In the data rows, the value 128 means zero.
Here are some points, one per row:
[171 196 115 126 165 104 153  79 111 122 159 131 151  89 114 145 126 171 198  89 176 172 101  83  96 149 162 123 122 105  96 145]
[122  63  55 207 142  78 158 134 138 142 121 198 116 169 185 233 139  87 127  72 144 139 142 117 142 153 113 126 125 112 100 104]
[121 135 103 125 136 162 151 113 110 206 101 172 140 138 129  91 106 110 119  80 173 101 138 120 114 121 137 176 133 122 107  95]
[149 159 122 135 121 157 166 138 115 165 150 109 144 126  85 120  78 101  36 169  94  86 119 101 141 171 177 177  86 146 125 150]
[ 92 104 165  99 157 176 101 141 132 142 136  97 109 195 134 111 156 136 190 157 109  87 100 225 122  89 139 135 113 163  92  94]
[134 113 138 108  92 108 158  94  73 124  60 108 124 137 143 134 151 126 109 213 142  76 172 137 146  72  96 157 133  74 131 156]
[130 157 177 172 114 213 177 134 173 113 141 176 125 157 188 155 155 187 123 163 132 128 111  97 120 152 175 111  95 148 129 144]
[ 82 137 115 145 131 121  70 180 130 153  94 190 131 104  76 145  82 153 171 126 167  96 147 144 151 107 124 194 123  98 178  46]
[160 102 147 169 138 124 146 102 171 126 132  90 124 184  84 138 147 108 155 105 120 138 138 102 155 185 179 148 141  48 135 165]
[172 130 149  82 152 112 135 211 130 117 141 152 146 141 145 152 123 112  98 101 126 142 118 129 158 119 118 115 184 164  98 169]
[171 158 126  87 173 116 136 102 162 100  93 113 173 100 147 119 147 117 107  77 154  37  95 126 139  75 104 125  66 116  71 151]
[101 133 133 154 113 115 103  85 129 108 127 120 183 152 130 103  74 131 127 114  87 217  97  65 133 122 111 154 122 135 113 124]
[181 113 108  86 100  80 173  95 182 100 103 116 106 132 146  66 186 123 179 120 170  90 117 133 104  98 123 129  91 110 110 122]
[ 81  99 129 154 146 105  81 108 104 165 162 133 119 125 118 117 161 105  64  89  39 119  94 101  97 123 110 109 120  89 128 138]
[164 138 101  68 109 141  82 164 139 112  84  94 116 101 108 210 126 134  78 148 151 133  96 109  68 119  88  52 126 114 107 107]
[142 110 176 143  69 137 157  69 161 119  83 136  96 116  90 125  89 164  72 119 135 161 122 113 127 108  89 123  97 105 154 134]
[ 80 153 130 106 138 126 176 153 104 108 110  90 123 163 133 182 141 146 139 141 172 206 106 109 109 119 126 157 140 123 136 125]
[170 106  90 201  97 185  82 170  68 113 134 155 140 128  72 161  93 124 134 168 107 136  93 200 119  40 118 137  97 128  81 116]
[173  69 155 175 161 153 120 140 116 140 117 164 121  66 124  61 156 124 124 154 114 188 127 169  36 153 144 129 158 136  93  93]
[151  95 124  92  78  90 117 111 123 113 126 169 108 120 160  89  61 119 138 170 137 163 106 165 150 151  74 142 158  71 144 122]
[120 124 123  55 106 157  96 111  96 136 113 153 125 127 165 130 163 186  94 138  96 111 109 120 148 140 120 157 180 113  90 157]
[173 104  81 148 182 112  91 173 142 122 103  95 152 160 107 110 174 190 189 148  79 164 173 151  65  88 129 178  54 165 165 170]
[137 156 122 118 138 162 145 144 146  94 142 145 122 146 109 139 173 100 144  80 126 136  93 107 142 121 190 118 151  67 132 138]
[104 128 173 143 137 129 124  54 118  81 114 133 221 135 120 138 163 136 101 122 138 112 103 196 132 158 133 146 144 112 142 109]
[141 156 107 158 128  74 131  96 145 146  73 149  88  79 123 107 153  47 106 106 136 132 117 124 116 153 179 133 143 140 116 175]
[112  89 108  90 171 125 140  90   0 146 113 152 117  94 102 119 179 123 159 105  57 102 127  76 131 167 122 135 166 139 158 145]
[158 142  94 128  93 173 169 129 146 159 128 100 167 204  99 151 128 103  58 135 169  90 125 103 104 171  80 119 188 170 219 107]
[ 98 157  64 139 153 147 150 109 163 114 145  72 137  51 139 116 124 127 143 159 110 156 143 180 113 151 135 188 106  98  95  48]
[176  91 131 120 166 108 130 166 118 174 135  77 112 119 216 138  95 102 118 100 128 109 103 132 180 127 112 113 122  88 159 140]
[ 91 148 110 153 142 115 137 133 127 114 143 156 117 143 123  82 116 185  76 115 100 124 115 181 146 132 169 114 118 143 175 174]
[113 130 102  78 138 110 108 117 151 111 108 117 175  99 121 115 186 161 100 111 164 130  93  93 164  93 161 139 100 103 132 139]
[100 133  48 157 154 132  96 137 175 125  94 155 140  80 108 132 146 127 169 204 159 116 150  86 144 122 103 124 134 177  96 115]
[103  89  92 122 157 170 108 104  94 133  64 107 174 190 135 100 116 116 135 185 133 175 170 138 122 149 135 101 121 142 103 116]
[116  93  85 116  90 194 148 123 115  89  92 116  77  98  59  72 138  78 163  60 142 158 128 147 187 131  86  73 120 117  64 180]
[ 95 186 123 121 170  99 182 158 153 208 108 139 148 153  71 104 118 100 112 154 156 149 184 170 108  97  92 110 151 148 136 144]
[ 88  90 149 130  86 139 195 137  94 122 104 118 147  70 128 144 148 159 128  97  89 133 169 105 158 137 159 135 122 147  98  96]
[137 105 130 151  75  94 100 157 126 163 131 132 175 168 183 135 153  88 182 122 128 113 135  86 112 123 133  75 130 119 112 110]
[107 160 166 142 112 157  62 139 126 163 169  97 146 144 177  68 173  86 109 122 171 175 102  89 150 125  53 168 107 125 131 124]
[136 124 160 143 118 107 140  61 162 117 141  93 135 158  99 119 133 133 145 113 114 101 189  94  81 135  89 125 166  63 101 122]
[146 121 155 108 122 132 121 137 124 116 160 159 112 147 125 158 173 140  72 111 147 152 121 152 215  71 164 110 171 112 140  92]
[ 86 124 119  64 133  88 147 179 190  83 199 153 157 129 119 148 114 120 136 140 102 111 128 102 104 146  71 124 122  96  95 119]
[187 150 114 114  81 117 102 115 183 132 123  98 110 178 134 121  73 132 125 139  54 108 133 123 104 132 124 144 188 188  97  94]
[125 109 178 125 139  78 113 101 116 111 168 131 102  42 127 119 147 146 111 126 112 140 154 101 146 140  59 124 144 156 160 105]
[137 143 114 159 175 137 113 106 121  47 146 192 118 116 104 157 122 136 124  78 147  99 130 118  97 107 107 171 152 139 122 188]
[134 111 155 108 198 197 137  97 155 161 113  92  59 111 148 174 111 128 117 102 137 169 158 104 123  69 111 136 102  79 170 155]
[196 108  98 192  96 140 107 167 101 127 204  84 116 155 114 117 147 154 124 156 150 108 178  74 184 152 127 156 108 166 122  99]
[113 192  79 180 114  85 157 160  99 173 138 107 150 118 108 128 120 184 164 119  41 113 121 151 155 111  81 127 117  88 133 138]
[105 133 108 184 122 132 104  73 128 126 151 121 119 129 158 117 155 158 135 106 163 134 134 160 160 133 129  93 169 199 107 135]
[ 81 110 150  81  72 118 143 147 119 172 186 103 162  92 136 125 129 130 139 176 195 114 118 195  61 158 161 141 116 126 115 165]
[151 109 161 152 111 123 203 138 134 175 120 142  89 104 158 137 141 100 135  61 100 136  50 117  89  91 173 155 127 172 135 127]
[121 116 113  99 124 146 203 180 144  99 124  93 162 116 138  98 141 159 173  96 122 140  86 141 128 159  54 164 121 173 173 141]
[190 152 139 138 125 104 144 198  67  98 187 155 136 129  76  50 146 128  84 141 117 156 147 113 109 135 154  57 105 145 140 105]
[101 138 197  92 129 101 109 105  87 146 132 169 179 172 144 168 102  80 108 141 104 176 203 172 103 129 128 144  78 179 134 128]
[ 96 140 171 165 163 167 132 120 123 138 165 125 120 138 175  98  74 134 165 166 128 111 130  90  96 150 167  93 159 118  62 163]
[120 118 119 181 171 118  84 145 172 153 110 101 125 110 103 147 121 149 126 182 103 120 140 132 144 138 153 161 161 130  80 155]
[ 53 120 162 156  84  91  97 163 130  87  65 111  66 163 102 105 117 167 142 190 119 107  71  70 133 122 129 131 135 169 113 119]
[ 86  69 140  77 177 156 165 125 117 118 166 136  66 157 106 134  91 138 130  89 154  90 151 138 104 176 139 163  92 132 128  89]
[ 87 187 129 145  97 152  63  93 103 133 124  85 145 104 164 149 108 112 117 114 108  97 144 145 134 180 131  73  79 154 154 141]
[160 179 126 137 188 132 168  68 118 158 157 188  49 142 100 141 153 150 162 167 111 120  88 143 147 128  86  89 110 134  98 117]
[134 152 159 177 187 116 141 182  83  73  79 128 161 153 163 128  60 118 118 167 146  71 105 145 131 170 126  70 146 115 151 102]
[133 117 163 108  92 127 150 121 147 154 130 117 164  97 118 155 125 157 147 153 129 115 164 134 188  76 158  29 113 149 142  73]
[116 207 123 148  91 146 113 127  87  65 133 147 105 122 217 109 109 109 115 102 127 109 214 163 100  83 171 146 181 140 159 121]
[129  93  82 108 126 110 142  52 123 106 151 104 151 141 104 128  91  81 154 132 145 125 103  80  75  58 172 109 117 146 180  72]
Along one direction, these points spread out more than along any other. Take the direction at right angles to it along which they spread out most. Go by this last direction. How far along it is each point below, from 0 to 99? The average is 50, and the first point in the table lies past the average. One standard deviation of the points above along it is 16.
[108  75 169 136 140 167 136 125 185 114 161 172 155  98 139 156 114  72 113 166 137  99 118 126 172 126  88 113 125 163 178 180] ~ 33
[121 163 101  58  92 139 134 145 175 125 112 174 114 126 176  77 113 143  65 136  91 175 151 101 130 131 144 135 105 123 130 114] ~ 39
[158 101  99  73 104 136  83 137 181 162 126 164 125 136 111 158 110 125 139 102 136 131 115 122 180 165 156 138 127 118 166  82] ~ 44
[100 140 134 129 125  54 142 127 136  80 123 101  59 135 104 165 194  42 123 135 129 157 145 149 138 114 151 152  77 100 123 127] ~ 59
[101 153 119 115  98 164  77 152  92 110 161 136 105 137 133 125 113 155 164 122 136 112 148 127  53 143 163  41 128 113 166 173] ~ 40
[146 188 184  83  83 128 115 141 127 138 117 134 130  95 109 145  79  78 193 147 108 156  94 124 195 142 123 163 155 139 155 137] ~ 41
[177 129 188 154 116 125  89 145 137 165  86 114 107 115 118 171 194 153 156  65 160 128 128 156 117 213 108 151  83  88 153 104] ~ 53
[132 102 114 112 114  98 100 132 103 122 158  75  96 157 170 138  76 172  69 140 192 112 162 185 126 175 126  94 107 162 111 170] ~ 31
[141 104 124 102 111  62 110 117 120 164 157 132 139 125 138 125 116 127 145 147 154 136 110 121 151  67 148 164 177 116 167 208] ~ 46
[125 119 133 140 193 152 100 155 152 105 123  80 125  93 113  98  88 142 134  80  99 118 134 147 124 109 176 112 192 132 131  95] ~ 56
